128 stands for zero in the data rows.
Here are some numbered points:
[109, 97, 112, 147, 134, 111, 102, 80, 182, 147, 184, 134, 113, 165, 81, 156] 0
[145, 120, 87, 108, 161, 137, 143, 171, 140, 145, 149, 104, 96, 199, 77, 98] 1
[100, 58, 132, 154, 80, 112, 56, 108, 121, 115, 175, 111, 87, 118, 84, 114] 2
[113, 131, 124, 122, 150, 120, 108, 108, 177, 154, 145, 148, 115, 126, 115, 130] 3
[97, 48, 102, 120, 82, 156, 132, 151, 148, 130, 142, 161, 133, 188, 113, 103] 4
[147, 201, 179, 168, 134, 178, 255, 126, 41, 29, 110, 77, 255, 68, 168, 212] 5
[209, 201, 106, 96, 172, 111, 51, 172, 121, 142, 37, 97, 82, 100, 134, 150] 6
[165, 113, 46, 73, 214, 125, 150, 223, 144, 141, 146, 72, 34, 241, 29, 52] 7
[128, 161, 130, 103, 170, 124, 172, 132, 111, 128, 104, 140, 139, 157, 163, 148] 8
[255, 252, 86, 70, 234, 87, 0, 213, 115, 156, 0, 78, 46, 76, 134, 174] 9
[82, 3, 38, 211, 120, 180, 238, 84, 236, 91, 146, 202, 69, 0, 125, 68] 10
[98, 111, 124, 138, 95, 168, 109, 128, 160, 129, 144, 185, 111, 98, 169, 113] 11
[71, 234, 117, 147, 116, 194, 219, 128, 147, 97, 200, 204, 201, 123, 197, 161] 12
[133, 245, 116, 111, 172, 159, 112, 161, 116, 123, 170, 113, 61, 46, 121, 121] 13
[126, 74, 104, 124, 139, 132, 203, 150, 96, 110, 78, 156, 178, 168, 166, 106] 14
[137, 204, 147, 96, 159, 173, 152, 167, 113, 97, 136, 65, 123, 213, 107, 145] 15
[121, 115, 108, 125, 124, 162, 165, 144, 125, 117, 136, 143, 140, 160, 135, 110] 16
[150, 145, 105, 118, 162, 122, 130, 141, 106, 125, 133, 112, 105, 125, 115, 114] 17
[113, 141, 123, 121, 132, 171, 177, 135, 133, 131, 141, 133, 147, 175, 122, 153] 18
[199, 149, 135, 114, 127, 127, 105, 195, 160, 206, 17, 78, 102, 69, 149, 91] 19
[101, 114, 229, 161, 65, 89, 97, 77, 159, 137, 118, 81, 161, 69, 112, 187] 20
[120, 82, 104, 136, 131, 98, 116, 99, 74, 78, 143, 114, 122, 160, 102, 128] 21
[116, 55, 88, 135, 35, 218, 110, 187, 225, 229, 191, 192, 87, 146, 114, 73] 22
[108, 83, 100, 104, 194, 85, 109, 91, 161, 101, 106, 137, 96, 176, 91, 133] 23
[150, 109, 81, 148, 255, 29, 255, 172, 163, 209, 65, 148, 149, 37, 197, 28] 24
[149, 66, 118, 129, 132, 110, 142, 142, 135, 187, 128, 129, 149, 132, 100, 83] 25
[164, 148, 121, 151, 112, 147, 148, 141, 152, 148, 103, 126, 113, 66, 154, 131] 26
[151, 197, 132, 122, 139, 134, 125, 133, 155, 135, 107, 127, 135, 110, 149, 167] 27
[125, 63, 102, 155, 204, 13, 255, 134, 143, 207, 71, 153, 177, 75, 214, 65] 28
[150, 116, 94, 115, 159, 125, 152, 170, 145, 167, 151, 103, 105, 169, 92, 88] 29
[122, 114, 154, 146, 84, 140, 108, 126, 169, 151, 129, 126, 122, 109, 117, 140] 30
[126, 101, 131, 128, 122, 142, 121, 126, 165, 134, 127, 127, 105, 112, 101, 116] 31
[126, 114, 160, 128, 155, 80, 205, 108, 83, 170, 107, 144, 205, 128, 178, 152] 32
[115, 93, 141, 160, 86, 126, 115, 119, 157, 122, 148, 129, 145, 144, 136, 125] 33
[83, 75, 141, 168, 56, 129, 97, 99, 167, 146, 196, 142, 127, 125, 97, 132] 34
[134, 184, 133, 128, 141, 167, 101, 115, 141, 65, 152, 102, 91, 138, 103, 182] 35
[178, 40, 194, 158, 98, 25, 136, 46, 60, 201, 255, 27, 171, 160, 0, 97] 36
[123, 191, 142, 75, 167, 118, 59, 113, 126, 143, 89, 140, 101, 157, 109, 178] 37
[106, 108, 139, 113, 88, 174, 133, 177, 184, 160, 123, 140, 110, 120, 112, 95] 38
[105, 226, 166, 63, 247, 126, 255, 138, 91, 117, 63, 138, 200, 208, 237, 198] 39
[134, 188, 173, 102, 116, 114, 47, 123, 178, 198, 124, 121, 99, 84, 121, 150] 40
[0, 88, 106, 166, 150, 95, 225, 42, 43, 27, 255, 201, 206, 164, 146, 144] 41
[97, 104, 138, 126, 106, 129, 114, 98, 114, 101, 146, 122, 131, 151, 95, 159] 42
[224, 81, 92, 104, 122, 128, 172, 153, 41, 177, 44, 127, 217, 218, 150, 129] 43
[147, 93, 128, 115, 115, 146, 63, 128, 141, 137, 108, 128, 80, 106, 89, 112] 44
[114, 113, 141, 127, 101, 150, 112, 137, 123, 130, 142, 117, 126, 134, 103, 131] 45
[110, 140, 208, 140, 98, 106, 49, 59, 110, 99, 98, 127, 124, 52, 159, 177] 46
[126, 158, 131, 122, 136, 151, 120, 125, 137, 92, 133, 115, 112, 136, 117, 153] 47
[161, 128, 116, 133, 143, 117, 155, 136, 96, 69, 77, 88, 139, 155, 133, 131] 48
[132, 92, 108, 130, 72, 180, 98, 158, 175, 185, 159, 155, 98, 139, 117, 104] 49
[108, 115, 112, 98, 127, 133, 92, 127, 97, 85, 153, 153, 123, 187, 114, 105] 50
[135, 121, 120, 148, 133, 147, 195, 118, 115, 102, 142, 121, 160, 124, 116, 142] 51
[197, 114, 84, 123, 145, 87, 80, 148, 80, 109, 59, 108, 108, 116, 144, 99] 52
[115, 124, 119, 136, 113, 121, 134, 113, 91, 100, 141, 139, 155, 143, 138, 139] 53
[103, 112, 116, 120, 147, 90, 83, 82, 97, 121, 187, 122, 110, 164, 83, 149] 54
[99, 127, 218, 155, 68, 93, 100, 85, 163, 129, 110, 81, 144, 74, 108, 181] 55
[59, 77, 94, 95, 117, 192, 131, 132, 123, 110, 229, 233, 101, 174, 88, 80] 56
New points follow, each followed by the numbers of its two nearest points above by angle, nearest first.
[138, 116, 196, 140, 88, 10, 110, 136, 71, 231, 193, 41, 183, 98, 48, 54] 36 25
[94, 131, 139, 142, 91, 126, 68, 128, 119, 109, 144, 132, 120, 125, 137, 126] 2 46
[130, 97, 121, 129, 118, 121, 104, 123, 121, 137, 139, 118, 119, 143, 102, 120] 2 36
[156, 151, 99, 120, 168, 118, 127, 146, 103, 122, 138, 100, 101, 116, 102, 110] 17 7
[129, 187, 146, 152, 124, 182, 255, 140, 118, 91, 115, 117, 201, 74, 153, 157] 5 51
[163, 240, 152, 84, 172, 194, 163, 191, 97, 90, 142, 27, 129, 255, 99, 165] 15 47
[161, 95, 94, 131, 150, 109, 160, 125, 68, 38, 89, 74, 139, 186, 131, 132] 48 21
[89, 89, 99, 101, 117, 121, 46, 109, 87, 76, 170, 163, 110, 208, 96, 97] 50 54
[96, 84, 92, 139, 199, 47, 255, 118, 101, 185, 146, 177, 185, 138, 192, 92] 28 32
[108, 122, 122, 117, 167, 103, 85, 93, 199, 179, 148, 161, 102, 124, 94, 121] 3 0
[165, 171, 113, 122, 151, 183, 140, 166, 180, 139, 98, 122, 79, 78, 134, 117] 26 19
[60, 137, 130, 235, 132, 121, 48, 16, 175, 0, 206, 172, 51, 0, 147, 172] 46 2
[129, 42, 104, 119, 153, 132, 255, 156, 103, 120, 65, 174, 196, 151, 173, 89] 14 28
[132, 128, 121, 160, 128, 174, 227, 112, 122, 85, 159, 123, 167, 126, 103, 153] 51 5
[96, 103, 122, 115, 146, 74, 73, 72, 75, 114, 182, 119, 125, 188, 76, 155] 54 21
[135, 152, 159, 130, 111, 143, 82, 124, 126, 178, 173, 114, 140, 108, 126, 91] 40 49
[69, 138, 139, 170, 90, 114, 110, 81, 115, 84, 160, 158, 118, 19, 156, 140] 46 11
[126, 143, 158, 139, 104, 117, 87, 106, 119, 120, 120, 127, 138, 105, 141, 151] 46 20
[88, 208, 222, 120, 142, 30, 0, 22, 142, 100, 84, 103, 89, 92, 144, 246] 46 37
[127, 98, 106, 117, 140, 138, 207, 144, 114, 111, 80, 164, 164, 150, 163, 108] 14 16
[87, 102, 133, 125, 99, 149, 117, 96, 103, 114, 180, 152, 148, 164, 107, 141] 42 56
[110, 90, 140, 149, 95, 120, 78, 120, 131, 113, 156, 113, 96, 115, 101, 121] 2 34
[111, 116, 157, 138, 108, 133, 90, 96, 119, 91, 107, 136, 125, 98, 139, 140] 46 55
[97, 90, 139, 131, 110, 121, 151, 139, 144, 123, 145, 146, 164, 151, 134, 77] 4 33
[182, 95, 95, 125, 151, 117, 176, 143, 64, 24, 56, 72, 152, 198, 142, 128] 48 14
[114, 78, 98, 157, 120, 150, 162, 119, 161, 109, 130, 161, 103, 88, 136, 113] 10 11
[125, 123, 110, 123, 126, 176, 170, 147, 130, 122, 143, 142, 140, 162, 138, 116] 16 18
[144, 119, 139, 109, 110, 139, 85, 126, 100, 156, 146, 111, 127, 149, 95, 129] 45 36
[148, 154, 119, 148, 127, 151, 122, 148, 153, 109, 108, 144, 111, 66, 169, 111] 26 11
[139, 112, 164, 154, 98, 98, 129, 132, 124, 131, 138, 93, 157, 129, 124, 106] 36 20
